In the data rows, the value 128 means zero.
Here are some points:
[146 150 161 177 176 170 233 158 135 119 121  95 146 105 105 102 103 136 159  88 133 112 118  80]
[160 142 182 191 162 157 118 123  28 134 136  90  98  95 114 138 108 126 124  85 133  98 105 125]
[109 115 107 118 123 110 164 136  69 165 120 141 148  93 130 166 166 125 143 155 132 128 144 145]
[122 111 100  99  83 140 127 151 206 188 167 192 183 172 147 130 126 107 122  82  84 114 115 103]
[120 144 122 117  94 149 124 137 128 123 131  97 123 123 123 157 173 210  92 131 158 150 189 150]
[124  93 122 112 150 116 141 142 107 147 154 122 123 122 140 137 129 124 111 128 161 152 122 138]
[160 127 166  93 153 119 149 126 117 100  54  91 144  92 123 156 163 126 149 132 138 128 185  83]
[119 124  94 255 150 157  67 115  46 154 101 111 152 119 140 102 151 127 123 180  90 132 111 153]
[189 166 167 201  97 122 117 122 125  98 103 106 116 116 115 130 134 175 131 136 173 119 144  99]
[103 139 130 158  94 181 187 162 141 127 127 113 121  90  97 156  96 148 137 137 125 130 113 139]
[102  23 107  78 109 141 110 129 140 126  95 110 127 142 116 110 125 126 163 142 132 147 114 103]
[120 188 110  89 112 129 149 164 180 159 142 122 164 123 109 103 112 166 143 165 142 126 122  85]
[ 86 118 103 125 113 119 133 107 151 126 111 104  93 108 128 152 130 104 157 134 148 127 143 146]
[111 129 142 209 135 137  94 137 145  51 100  91 135 122 118 133 167 159 157 163 158 135 138 130]
[ 87  96  90  88  83 151 140 164 203 137 163 145 122 103  70 159  85 110  66  92 120  69 120 106]
[120 102  85 100 104 149 146 151 151 198 155 149 143 117 143 141 116 130 117 121 133 126 133 116]
[138 127 147 146 112 106 151 103  96  92  99 112 155 129 123 135 155 131 136 143 193 131 124 152]
[160 167 180 138 152 114 108 101  97 122 100  88 121  34 130 146 150  99 109 125 141 151 161 159]
[ 84 154 165 224 154 142 166 127 103 106 106  89  98 101 115 129 116  95 136 114 136 100  71 137]
[112 110 118 132 229 119 138  95 143 146 134 154  89 188 130 122 127 155 144 143 113 131 154 149]
[103 106  81 128 143 183 210 144 157 176 184 185 154 111 114 105 112 101  97 130 126 117 131 111]
[110 134  99 122 175 147  95 153 102  82  68 116 110 151 146  99 120 131 125 114 127 144 149 114]
[145 150 165 188 158 186 137 133  92  93  47 103  98 148 101 129 124 112 111 149 127 139 132 147]
[149 154 160 127 135  56  83  58  76  99  96 126 151 149 126 112 164  82 114  90 146 162 158 156]
[169 144 168 153 125 127 113 112  48 108  65 103 102  98 153  72 133 131 138 130 139 141 141 144]
[103 115 100  73 124 153 157 128 155 144 141 120 112 104 128 114 133 124 131 134 113 125 123 116]
[203 183 144 166 141 148 111 117 137  98  99 124 104 110  70 145 132 128 116 115 131 164 126  76]
[101 113 117 109 138 160 141 195 114 146 156  78 128 104 111 141 173 144 101 121 188 116 110 159]
[111 117 101 114 129 150 140 158 114 166 103 100 107  81 140 109 146 153 128 128 174 133 148 173]
[151  83  84  87 109 112 149 139 176 142 158 150 118 118 103  94 132 140 101  87 112 123 132 131]
[110 163 179 143 152 141 113 123 110 100 132 113 118 102 135 119 113 105 134 128 139 125 151 122]
[ 90 145 217 156 121 125 122 112 124 130 120 152 110  91 159 122 187 150 131 125 114 147 116 131]
[153 174 155 143 135 108 126  79  92  61 100 117 108 125 103 128 133 146 123 126 141 153 141 160]
[ 99  98  34  75  77  88 114 143 206 206 246 226 210 193 207 147 122 106  74 150  93 111 104 118]
[115 110  75  83 104 110 113 137 150 164 203 157 159 166 134 146 132 113 101 134 163  71 128 137]
[121 116 101 163 173 169 161 132 123 118 102  90  95  97 127 158  91 141 120 139 138 175 123 149]
[104 132 115 155  95 128  99 109 134 139 132  95 134 110 167  77 128 136 110 149 133 145 132 120]
[114 117 151 153 112 111 145 173 205 130 154 149 144  80 105 113 130 144  98 149 163  74 115 123]
[140 137 156 154 141  97 108 107  58 157  97 100 127 122 149 134  56 127 161 158 134 123 150 160]
[129 131 131 144 160  60 101 109 100 100 103 111 124 126 135 135 146  96 120 111 122 131 128 182]
[145 180 166 158 124 120 103  96  94  95 131 111 112 142 137 135 129 247 125 126  90 102 181 162]
[ 71 179  94 118 165 129 173 162 159 123 120 117 106  73 116  92 128  66 143 112 120 125 226 155]
[129 138  96 152 178 198 113 165 128 123 135  95  59 106 112 123 150 111 100  95 109 116 115 140]
[ 89 114 156 135  87 101  54 122 137 146 148 142 153 119 152 124 130 123  82 124 125 124 138 105]
[124 132 148 140 154 149 170 158 123 128 120  77 108 133 128 142 125 147 143 113 139 182 132 122]
[137 113 151 129 150 154 177 138 156 149 130 149 141 114 104 130 121 203 118 132 143 142 104 113]
[121  87 120 106  89  80  88  93 102 113 152 160 162 159 118 221 157 115 143 114 114 131 113 115]
[136 141 152 153 140 133  77 104 120  70 107 108 118 155 134  91 118 130  99  93 134 108 111  98]
[130 115 112 118 153 170 133 150 142 152 143 120 114  59 170 100 132 125 142 118 123 146 123 159]
[144 145 164 147 148 104 152  74 119 101 101 132 123 124 132 168 141 123 140 142  48 101 114 127]
[ 82  89  89 116 130 143 156 120 194 143 161 135 113 100 104 108 111 148 106 153 122 125 113  82]
[132 157 139 139 139 107 122  80  95  78  50  94 125 157 140  91 136 122 149 135 174 143 157 155]
[147 163 160 159 178 143 181 138 145 149 108  94 112  99 107  81 110 135 143 143 130 108 127  94]
[136 124 159 123 171 134 169 136 184 117  88 111  90 122 106 124 154 105 121 115 100 125 124 117]
[110 108 153  86  93 192 150 151 166 148 152 112 125 135 131 115  98 133 133 116 121 127 105 137]
[ 81 104 104 140 110 122 159 125 134 129 100 127 123  81 112 123 123 136 154 139 125 152 131 131]
[202 208 192 158 166 121 143  69  81  88  96 106 138 128 116 146 128 130 140 139 144 129 120 110]
[120 110 146 159 127 135 125  53 103 112 117 142 131 134 146 129 129 148 147 123 178  95 147 141]
[106 108 111 108 101 121 126 130 161 142 146 152 151 131 122 121 108 131 138 152 118 136 138 129]
[131 146  82  67  71  93 105 126 180 150 163 196 170 151 132 152 125 121  82 108 105 115 140 121]
[167 140 146  71  91 117 129  84  63 150 107 148 106 127 146 117 119 157 130 155 176 155 196 174]
[ 85  97  93  74 118  70 123 138 151 171 183 161 152 152 106  85  98  94  89 133 123 133 145 124]
[139 135 184 161 169 129 164 164 159 131  77 105  67 100 108 134 129 160 146 160 126  77 136 105]
[ 75 148 153 161  98 122 120  61 102 112 122  80  62 143 148 149 123 106 102 140 102 121 127 130]
[103 115 130 138 114 155 119 146 141 164 125  95  94 120 117 139 242 130 118 172 133 121 138  49]
[112 124 119 156 129 154 145 157 122  96 134 111 121 123 130 135  85 131 130 101 115 162 118 111]
[ 82 108 115 141 140 154 155 169 124 150 169 143 108 152 146 107 123 122 130 108 134 122 144 127]
[104 113  92  82 152 146 126 165 198 157 149 120 132 120 132 102  84  96 136 134 107  98 134 119]
[118 141 128 129 146 116 152 132 145 139 157 116 126  96 124 129 122  98 121 169 140 208 130 137]
[121 165 210 174 173 169 149 180  88 110 107 107  74 188 109 124 118 112 140  78  87 114  98 124]
[103 126  59  35  45  88  91 106 128 148 154 168 188 226 169 156 170 134 107 132 113  95 106 117]
[134 150 135 160 142 134 134 101 106 129 129  74 129 122 122 130 135 123 136 139 169 124 132 119]
[147 176 152 155 142 119  86  79 108  71 102 119 145 127 106 136 137 121 126 125 187 144 132 162]
[111 103  93 161 133 118 109 103 106 135  85 110 107 130 125 137 133 124 158 135 120 122 140 112]
[116 113  64 120 151 127 142 155 155 149  50 100 130  92 130  89 120 142 137 148 140 144 120  73]
[156 107 137 141 150 137 139 131 113 111 111 138 115 120 119 131 148 131 200  81 149 147 179 148]
[136 103 115  94 121  77 149 153 114 154 161 121 175  95 139  90 127 123 124 129 143 143 143 144]
[126  68  57  97  86 101 113  99 140  91 177 165 163 102 123  82 139 139 149 145 141 109 131 128]
[127 150 147 154 154  96 169 143 130 143  85 106 107  91 113 170 129 101 131 127  78 125 129 129]
[147 179 147 131 134 179 152  98 126 130  72 104 109  89 118 128  59  67 113 116 139 110 107 176]
[145 140 150 132 115 136 125 123 146 114 131 116 105 134 140 160  88 117 132 146 135  98 121 132]
[109 118 116 127 172 133 145 165 161 145 170 155 103 128 120 167  72 119 158 103 119 138 129 118]
[131 145  88  90  83  75  76 137 129 128 122 255 160 182 220 214 221 162 139 127  79 116  71 113]
[162 184 178 166 140 125 123 137  85 101  98 126 105 153 135 120  98 135 111 141 148  75 175 120]
[126 131 125 175 145 132 176 172 254 149  64 115  92 120 112  63 133 123 128 131 136 133  86 110]
[121 117 142 121 140 126 134 129 125  86  51 159 138 166 108 124 119 149 110 110 131 113 125 173]
[111 119 102 108 122 121 159 125 170 126 136  79 115  82 132 101 123 115 140 129 118 135 140 148]
[192 122 118 147 163 171  98 113 110 124  80  92  83 142  52 152 128 182  79 120 152 141 152 125]
[209  41 103 108 106 114 132 129 142 161 163 177  95  91 153 198 107 122 102 123 135 138 134 148]
[ 99 124 117  98 113 128 143 145 137 147 124 118 116  42 105  77 204 114 120 123 132 137 151 188]
[203 141 168 147 108 135  97  95  74  41  96 110 110 111 115 136 131 109 155 132 147 127 139 123]
[107 149 125 105 115 130 144 131 125 151 112  95 116 176 116 105 126 128 132 131 141 136 127 133]
[112 106 107 126 155 162 160 130 140 138 191 146 118 124 129 151 101 146 116 124 116 112 118 105]
[153 155  99 119 132 125 128  79 145 152 125 183  97 161 171 130  95 129 166 131 139 139 121 129]
[152 115 135 145 150 129 139 131 142 136 137 102 153 119 130 132 121 197 127 153 108 121 131 157]
[ 88  81  69  13  96 124 117 143 139 166 207 140 166 124 125 158 119 122  87 192 140 138 124 167]
[ 99 134 130 140 166 140 101 155 159 129 151 126 118 127 154 133 129 134 121 157 133 123 100 125]
[109  79 103 115  78  57  68  73  81 139 143 159 181 206 189 152 179 122 135 117 113 128  99 107]
[113 127 133 151 144 145 130 152 109 132 119 159  92 147 161 126 118 144 137 140 124 131 103 179]
[167 195 176 184 189 173 152 135 118 137 134 138  92 134 105 116 165 128 122 145 110 119 180 109]
[115  52  84  93 101 147  72 134 142 190 158 147 171 124 131 136 132 122 133 161 143 124 141 138]
[128 133 118 125 140 153 138 108 187 133  58  52  93 116  99 111  94 131 136 139 132 131 123 123]
[149 110  99  92 112 113 128 162 163 131 176 109 130 131 120  92 105 118 143 129 130  79  94 110]
40 more points follow, each with its number after it:
[ 96 119 117 130 125 154 136 170 116 117 116 141 111  97  94 105 103 119 150 126 154 128 127 128] 0
[124 169 123 134 127 180 138 104 168  48  91 112 108  99 126 117 144 108 138 162 152 129 153 110] 1
[127 127  60 142 131 138 151 135 141 119 127 122 117 107 130 112 124 180 142 172 186 155 131 112] 2
[148 125 109 131 153 121 135 148 155 135 119 113 115 107 111 111  98 105 141 161 217 126 124 127] 3
[136 134 153 125 157 113 138 219 151  84 106 163 125  99 131 162 104 150 112 153 107 104 122 125] 4
[128 150 173 153 137 167 142  79  95  87 128 109  85 137 131 132 132 132 124 154 151 135 147 151] 5
[122 147 157 178 145 122 134 140 121 108  95 104 116  65 138 124 169 109 157 151 129 120 107 113] 6
[113  99 158 110  88 120 142 134 135 129 128 119 204 134 124 119 180 121 152 124 106 157 130 124] 7
[146 168 139 133 105 157 122  92  97 103 124 133 144 198 115 109 124  95 142 139 153 107 136 163] 8
[103 128 129 119  92 136 108 125  93 135 129 116 142 132 123 126 175 169 129 147 139 130 125 126] 9
[111  71  33  89  31  85 112 128 143 196 255 199 250 186 177 134 155 106  73  91 158 122  94 107] 10
[ 80 111 116 129 160 157 151 173 136 128 122 111 106 112 116 135 121 168 145 159  93 136 115 149] 11
[125 152 181 115 158 148 126 130 115 116 109 123  93 116 140 103 122 127 145 135 147 146 123 151] 12
[147 121 107 127 151 137 125 128 132  83 112 103 111 118 128 126 159 167 130 140 146 134 151 157] 13
[108 110 120  99 168 129 145 132 175 161 177 182 151 125  85 111  97  90  61 116 139  91  92 147] 14
[ 92 117 127 103 133 185 142 149  97 121 114 101 178 100 122 128 150 156 138 108 138 134 158  80] 15
[100 147  77  70  74  88 129 111 147 164 157 195 217 199 195 167  68 193  85 101  87  99 108 109] 16
[126 159 255 140 130 126  45 105 131 106  79 156  79 141 128 131 154  83 161 107 150 110 153 127] 17
[134  81 151 167 174 149 142 123  46 106 111  46  97 114  81 166 142 128 172 130 113 120 131 140] 18
[131  62 103  95 110 121 116 159 155 144 167 183 199 146 143 103 111 114 111 132 153 168 139 130] 19
[149 128 106 110 117 119 134 149 165 175 186 144 154  98 136 122  93  93 109 115 112 151  79 122] 20
[126  79  98  72  48  72  98 115 144 189 192 183 200 199 218 167 164 110 135  83  79 108 134 103] 21
[ 90 113 149 177 185 123 166 182 143 142  96  93  93  51  91 105  66 129 124 141 112 114 115 128] 22
[168 145 182 164 174  69  82 102 109 102 118 123  90 135 123 133 116 107  92 121 138 140 182 163] 23
[ 23  64 110 111 105 107 108 138 184 203 129 235 164 140 160 170 132 100 122 132 122 120 125 114] 24
[132 133 165 145 180 173 177 146 129 113  97 105 105 133 107 104 115 136 107 120 113  85 126 123] 25
[142 169 118 136 132 122 133 120  90 120 144 101 120 140 140 135 144  90 128 137 135 138  85 122] 26
[128 162 151 140 116 124  84  97 106 110 106 143 117 124 102 116 107 168 145 138 116 153 143 157] 27
[128 152 183 199 194 232 158 146 142 132 103 116 103  90  96 105 143 123 156 126 124  76 131 113] 28
[102  98 114 126 122 118 121 114 182 135 168 174  95 187 152 131 142 133 156 121 134 134 145 130] 29
[ 95  88  59 127 112 112 118 161 119 150 192 168 186 154 182 166 132 127 105  92 127 141 142 104] 30
[189 159 118 133 143 136 110 105 132  84 112  92 113 153 129 112 150 150 110 155 103 142 115 157] 31
[114 110 117  83 136  37 105 143 146 160 172 152 175 182 188 139 121 116 127 138 131 149 132 145] 32
[129 106 193 214 153  66 145 101 108 109 111 112 119 151 135 135 142 159 134 121 192 141 116 163] 33
[152 111 136  84  78 131 139 149 158 147 159 166  73 118 105 129 125 106 122 139 142 103  94 110] 34
[117 137 140 125 126 106 109 122 133 135 136 130 122 132  91 116 145 110 130 111 125 131  77  87] 35
[229 185 182 161 160 177 107  46  65  63  91 102 148 114 137 163 116 117  92  94 133 130 120 147] 36
[129 101 109  73 135 135 140 102 139 175 135 147 202 131 124 122  92  56 127 123 128 131 103 104] 37
[105 110 100 106  92 131 129 120 139 134 140 137 100 160 117 142 105 134 110 157 129 127 133 127] 38
[157 188 241 136 160 143 100 101  99  72  89 110  90 132 106  94 131 130 133 113 131 126 123 191] 39
Which of these numbered points is nearest to each point below by angle, seen from the average point of the first points? Its number follows each.
[178 142 145 162 161  81 122 112  97 105 137 140 119  98 118 127 145 119 165 163 139  98 112 113] > 6
[151 195 150 114 133 149 178 129  95 106 110 123  85 106 123 124 105  96 142 123 109 136 111  95] > 26
[157 136 203 137  89 131 145 110  90  66 119 119 118 138 106 124 163 104 167 134 144 128 106 204] > 39
[145 154 117 140 127 107 114  91  77  97 122 136 128 159 129 100 144 138  82 134 145 126 151 162] > 8
[131 166 144 174 152 158 132 102 146 110 119 120  97  90 108 102 131 153 131 183 113  63 120  90] > 28
[136  40 133 178 180 161 105 158  96 109 109  74  84 139 105 155 132 148 122 118 130 157 117 128] > 18
[ 80  96 132  92 159 164 150 138 175 145 148 114 115 112 115 124 106 114 105  54 124  96  92 106] > 14
[ 82  63 117  77  66  85  72 105 104 151 166 201 202 231 218 186 186 120 178 104 112 101 114  96] > 21
[182 174 172 150 169  75 122 120 109 106  96  88 111 110 159 124 141 134 143 131 127 102 121  97] > 6
[160 121 152 122 120  97  60  65 172  85  82  75 138 125 134 134 161 157 193 152 229 203 167 166] > 13
[151 100 149 202  97 156 135  97 122  99 109  51 118  68 150 134 166 150 123 128  92 131 118 129] > 6
[114 147 160 150 180 174 175 148 135 106 104 114 102  90 102 109 113 124  93  90  94 128  75 127] > 25
[149 135 164 137 182 167 159 147 141  97  86 101 128 115 125  98 138 142 143  75 121  91 130 127] > 25
[238 221 199 173 152  85 129  64  78  74  68  59 134  84 116 156 124 106 110 116 116 114  90 100] > 36
[104 108  99 124 132 108 126 164 126 149 112  65 127 110 135 125 153 112 157 131 119 147 148  91] > 15
[145 170 139 152 167  95 115 111 158 161 129  90 117 140 118 130  99 107 159 218 133 142 121 122] > 3
[146 149 149 131 146 148 135 115  98 133 118 124 118 130 107 117 110 221 135 149 127 135 154 119] > 27
[133 136  85 124 206 138 148 160 138 167 131 137 116 105 149 129 128 143 162 162 111 123  76 111] > 11
[143  83 145 160 134  74 127 115 127 104  82 110  97 121  70 131 128 167 117 139 155 144 110 111] > 33
[152 146 180 129  80 127 188 131 148 133 107 116 147 113 129 111 130 149 123 123 134 125 109 124] > 7
[105 120 123 131 127 152 144 124 183 172 146 152  88 117  99 116 125 183 138 191 144 110 110  95] > 2
[100 156 134 141 103 144 150 103 128 108 124 104  37 114 148 171 134 121 153 135 153 141 118 149] > 5
[149 122 117 117 152 144 139 169 146  28  74 127 122 108 116 130  89 112 126 159  88 145  92 125] > 4
[153 145 171 155 135 129 112 100 114 111 149  79 148 114 142 132 151 104 197 135 142 139 160 112] > 6
[195 165 151 156 169  94  79 106  98 100 121 139  70 122 128 130 126 107  97 171 128 132 144  89] > 23
[130 131 121 136 137  85 137  82  86 119  99 104  98 119 173 135 115 111 103 131 121 162 185 159] > 23
[159 150 174 166 154 116  97 158 100  96 131 111 133 120 110 134 138 152 120 119 124 119 172 122] > 23
[119 151 104 139 145 168 141 140 136 113 121 124 149 137 140 162 108 157 137 130 145 144 138 161] > 2
[152 171 161 137  99 103 114  95 112  96  26  78 112  89 119  22 119 105  98  96 126 118 145 138] > 39
[165 154 161 211 135 163 128 107  32  98 107  97  67 149 125 111  93 104 132 139 155 130  98 115] > 5
[118 116 127 156 142 157 129 181 153  85 134  85 180  34 125 130 114 128 109 126 113 131 180 122] > 15
[166 132 151 186 175 173  61 125 153 107 101  62 113  70  93 121 112 121 137 129 121  83 112 135] > 28
[201 161 131 161 132 162 113  55  69  69 105  88 103 158 140 189 135 146 148 115 112 135 166 162] > 36
[174 141 132 151 236 138  97  61 101 113 117 114 121 116 140 138 136 117 156 142 119 133 115 116] > 36
[118 108 144 145 141 136 103 141 126 122 105 108 123 119 129 152 125 141 149 108 133 162 146 145] > 18
[ 93  99 103 124 146 156 179 137 145 190 115  90  76 102 119 118 130 147 195 132  99 144  98 115] > 11
[ 86  84 115 116  60 130 125 162 121  91  77  82 131 151 177 143 128 157 135 132 128  64 122 150] > 9
[ 77 126 128 117 124 162  90 151 128 117  98 118 117 100 114  93 107 120 148 110 123 133 118 119] > 0
[123  89  75  56  76 100 116 128 144 184 178 204 208 179 197 166 183 119 124 110   0 110 100  66] > 21
[ 90 135 117  74  98 114 123 126  78 140 140 161 116 104 134 124 125 121 120 154 140 147 124 125] > 9
[123 121 136 150 128 135 126 134  74  35 128 112  89 121 156 135 140 130 140 108 113 149 192 133] > 5
[137 147 124 146 135 108 133 117  67 130 126 122 107  64  87 172 154 126 124 140 146 135 155 154] > 18
Here are 40 other points, each followed by its number:
[105 145 141 132  91 119 153 188 113 143 149 178 119  74 100 137 116 108  73 121 174 135 144 118] 0
[148 177 113 153 176  96 131 119  93  94 118  28 175 105  95 120 123 126 179 194 184 117 150  98] 1
[125 119  77  76  85 107  39 105 129 150 170 169 198 189 166 168  95 162 175  98 111  69 124 110] 2
[132  92  96 125 124 160 206 164 147  83 127 100 129 111 132 118 104 161 129 175 122 121 164 156] 3
[147 165 147 153 126 155 114 137 116 138 113 111 107 114 109 100  97 126 128 117 160 141 112 121] 4
[191 137 135 152 143 171 139 143 142 146 142 108 127 128  70 112 136 119 194 155 126 146 149 107] 5
[142  78  95  84  83  27  92 121 108 150 234 199 206 210 166 178 126  90  98 109 115  96  91  76] 6
[143 159 159 147 160 141 110  36  93 102 107  81  94 105 149 129 134 107 120 136 141 106 217 127] 7
[114  93 117 103 101 148  93 154 150 167 132 113 133 122 117 141 158 149 146 115  80 110 108 147] 8
[133 142 127 153 156 196 142 111 130 128 165  88 101 115 112 118 131 120 143 134 181 144 131 133] 9
[139 113  97  88 122 139 123 142 153 147 170 146 134 187  87 160 128 123 149 136 137 120 151 124] 10
[ 84 136 230 150 125 174 115 118  96 118 101 107 107 155 118 104 123 107 145 103 145 120  95 155] 11
[125 116 124 212 130 119 157 162 163 178 115 186 120 125 168  82 110 126 136 136 142 162 132 105] 12
[109 118  94 158  66 127  99 145 148 210  59 143 140 142 117  94 135 119 123 129 148 149 132 119] 13
[158 159 150 137 162 195 155 153 138 152 122  95 123 110 107 122  93 136 117 134 119 161 120 108] 14
[137 123  80  82 121  96 152  88 147 177 149 126 126 148 137 134 104 127 137 150 119 138 105  88] 15
[133 196 141 175 161 182 131 122  88 114 124 126  77 126 106 130 104 119 106 111 104 116  77  90] 16
[113 136 126 130 197  74 139 156 118 169 158 148 102 119 101 117 130 104 150 142 127 128 109 103] 17
[150 168 164 166 124 104 117 102  48  95 102 114 118 154 119 135 116 125  86 142 147 156 155 167] 18
[130 141 106  98 117 135 105 198 135 148 131 124 136 108 110 106  55 141 117 140 125 153 140 102] 19
[114 153 165 185 163 167 137  97  53  72  96  98  87 123  90 108 122 120  59 108 131 148 169 186] 20
[ 99 118 150 145 132 146 103  73 134 107 119 151 146  99 147  94 133 150 105 144  43 131 122 109] 21
[146 156 188 131 134 132  67 113 123 112 110 120 114  93 153 116 104 100 109 137 128 129  68 113] 22
[113 107 119 102 126 138  82 138 131 104 132 170  50 113 109 152  99 102 123  90 131 164 134 146] 23
[136 156 142 222 167 179 140  83 114  81  98  93 102 170 122  90  96  75 123 138  77 158 176 173] 24
[ 98 125 108  74 170 137 152 168 165 120 148 145 112 111 104 110 117 112 105 133 129 133 113 118] 25
[102  69  87  49  62  61  85 102 144 150 163 189 198 226 228 190 182 164 137 113 129 102 121  92] 26
[135 133 144 161 149 106 111 122 152 118 105 109 128 150 135 117 143  95 137 144 134 202 141 139] 27
[154  75 105  83 109  97  91 107 138 153 147 138 167 105 102 123 117 131 139 139 149 137 121 134] 28
[177 160 102  43  83  87  53  87  85  69 108 105  70 130 127 131 142 145 137 152 236 184 205 212] 29
[252 223 150 110  92  77  82  47  83  94  97 110 109 126 126  84  87 128 111 103 118 141 146 138] 30
[ 97 133  96 131 115 149 156 152 142 143 119 148 108 118 121 102 126 129 132 145 129 129 118  94] 31
[ 90  78  92  68  54  73  85 122 105 154 227 221 246 225 237 176 141 124 137 106  98 120 122  85] 32
[124 135 104 110 145 136 129 170 139 147 150 124 112 102 105 124 156 113 108 120 112 114 109 190] 33
[  0 184 185 202 165 163 139 142 122 109 116  92  75 118 101  66 137  93 124 116  93  95 135 102] 34
[179 149 152 148 131 128  91 120 118  68  90 101  86 126 141  96 121 137 137 115 110 104 159 128] 35
[127 121 147 120 148 152 175  95 132  99 122 107 147 119 130 125 172 137 131 147 201 132 134 120] 36
[110 103  75 108 121 126 115 132 141 105 137 177  89 157 106 155 122 124 135 147 123 152 140 146] 37
[ 77 166 113 101  75 125 106 139 130 154 159 217 147 152 123 183 120 115 123  84 125 108  96  75] 38
[165 133 145 144 145 109 110 129  82 100 101 110 115 111  93 101 143 124 131 146 126 125 151 174] 39
The same question for these:
[121 126 101 129 153 110 114 113 105 162  98 124 114  98  55 119 132 131  97 162 144 129 132 154] > 39
[131 139 136 166 156 176 127 104  65 123  71  87 130 146 139 163 135 116  99 115 113  93 148 193] > 20
[145 132  98 159 149 130 103 107 107 107 138 117 106 139 137 132 100 122 151 126 127 129 166 104] > 7
[ 32 167 176 184 144 184 126 157 128 112  23 120  94  87  99 138 124 138 131 105 114 127 108  79] > 34
[ 96 102 119 128 163  31 173 146 161 164 136 154 111 130  96  91  78 127 140 139 101 124 116 104] > 17
[113 117 104  90  76 166 120 153 138 182 179 158 186 143 180 138 133 120 112 107  89 170 123 122] > 32
[ 91 168  99 102 102 123 149 167 151 186 144 143 111 118  85 160  73 133 130 114 136 129  89 113] > 38
[120 127 149 133 141 110 177 110 211 136 104 138 100 124 132  72 143 120 115 141 122 141 125 122] > 12
[164 140 191 194 181 148 106 110 128  89 100  85  22 130 180 148 145 103 127 125  79  91 122 116] > 35
[ 91 123 121  94  97 231 163 115 189 153 169 116 156 120  93 112 117 109 139 142 178 119 175 135] > 9
[122  94  96 115  91 106 144 125 140 105 179 125 134 173 125 168 128 123 144  90 186  79 165 133] > 10
[163 146 147 195 175 174 159 173 127 115  86 138  46  87 123 124 109  93  84  96 105 130  65 115] > 16
[112  81 121 121 110  92 134 145 113 119 116 137 114  96 102 111 112 134 138 127 141 125 124 130] > 28
[137 128 125 141 147 149 132 172 134 130 136 110 136 118 138 115  92 140 102 128 132 143 143 119] > 19
[ 84 121 110 144  84 107 132 142 139 113 169 149 157 137 144 121 118 121 150 167 142 144 157 118] > 32
[111  73 111 121 113 155 175 143 117 124 160 130 125  98  89 127  80 183 130 156 136 135 156 127] > 3
[144 148 150 148 164 173 141 134  95 102  66  72  65 109 130 113 131 159  88 103  57 142 172 159] > 20
[159 142 151  55 146 161 174  80 116  43 116 110 100 120 121 117 165 146 123 129 136 137 116 126] > 36
[140 119 117 162 169  96 141 139 127 123 128 106 112 136 125 174 195 148 135 172 126 115 135 106] > 1
[ 87 147 145 141 138 140 139 149 125 107 126 105 121  75 143 129 109 125 148 142 130 154 136 156] > 34
[137 168 187 154 168 136 117 115 125 108  98  96  98 129  78 135 110 100 125 101 112 217 139 153] > 27
[ 82 151 117 126 182 134 141 104 122 120 103 113  75  99 159 113 144 155 167 174 129 126 128 152] > 34
[159 158 125 136 140  94 124 116  96  53 100  98 125 125 134 156 151 118 154 159 121 159 154 129] > 1
[120  58 116 124 120 124 187 145 175 144 146 165  93 151 135 135 102 118 109 116 129 151 137 132] > 37
[124  97 101 128 146 179 151 126 221 113  92 166 120 115 205 111 129 135 139 122 106 161 117 121] > 12
[159 151 131  58 141 122 137 133 137 163 101 144 119 111 121 100 155 124 142 113 126 118 118 172] > 33
[116 112 127 133 129 143 142 112 144 136 152 106 116 137 113 112 117 139 137 123 132 116 155 127] > 9
[127  89 152 120 183 135 173 143 133 123 122 122 108 139 126 124 113 106 159 121 121 138  84 118] > 17
[152 143 114 135 164 130  98 118 157 123 128 139 109 134 112 165 152 135 149 113 101 139 133 123] > 37
[113  83 106 141  78 140  77 189 171 166 159 158 122 131 145 125 118 148 112 106  70 109 137 108] > 8
[143 141  83 100  81  76  72   0 100 113  74 166 154 119 134 135 132 123 103 148 169 188 195 196] > 29
[104 101  85 224  64 123 145 142 124 159 139 115  92 109 132 117 134 121 117 140 114 122 137 142] > 12
[162 135 207 134 126  87 128 107  98  86  99  80  86 126 113 137 115 135 174  51 130 143 142 139] > 35
[206 162 145 124  95  75  89  86  93  89 120 128 114  97 136 122 130 145 136 125 140  86 144 147] > 30
[157 143 178 184 167 193 150 124  46 117  69 102 105 106 108 111 114  90 123 115  96 116 123 137] > 20
[110 103 149 147 139 143 102 131 109 119 106 134 104 106  77 152  95 127 147 119 130 129 116 153] > 23
[119 103 109  97 168 133 118 185 183 168 163 129 125 104  61 108 128 159 108 125 124 123 105 102] > 25
[135  50 101 117 181 172 245 136 115 134  74  93  93  19 113  95 121 122 119 113 115  90 115 123] > 3
[119 161 138 169 194 158 163 131 143  88  53  91 107  87  98 117  95 136 136 118 198 134  93  90] > 4
[151 142 167 145 146 141  97 133  66 108  98 110 133  95  96 129 111 153 126 124 100 138 145 115] > 39
[113 103  91 132 142 150 169 150 167 144 171 127 124 124 105  85 105 132  56  93 136 147 151 132] > 25
[128 114  84  96  79  69  92 131 142 135 211 185 155 168 121 101 123  99 131 128 152 119 134 134] > 6
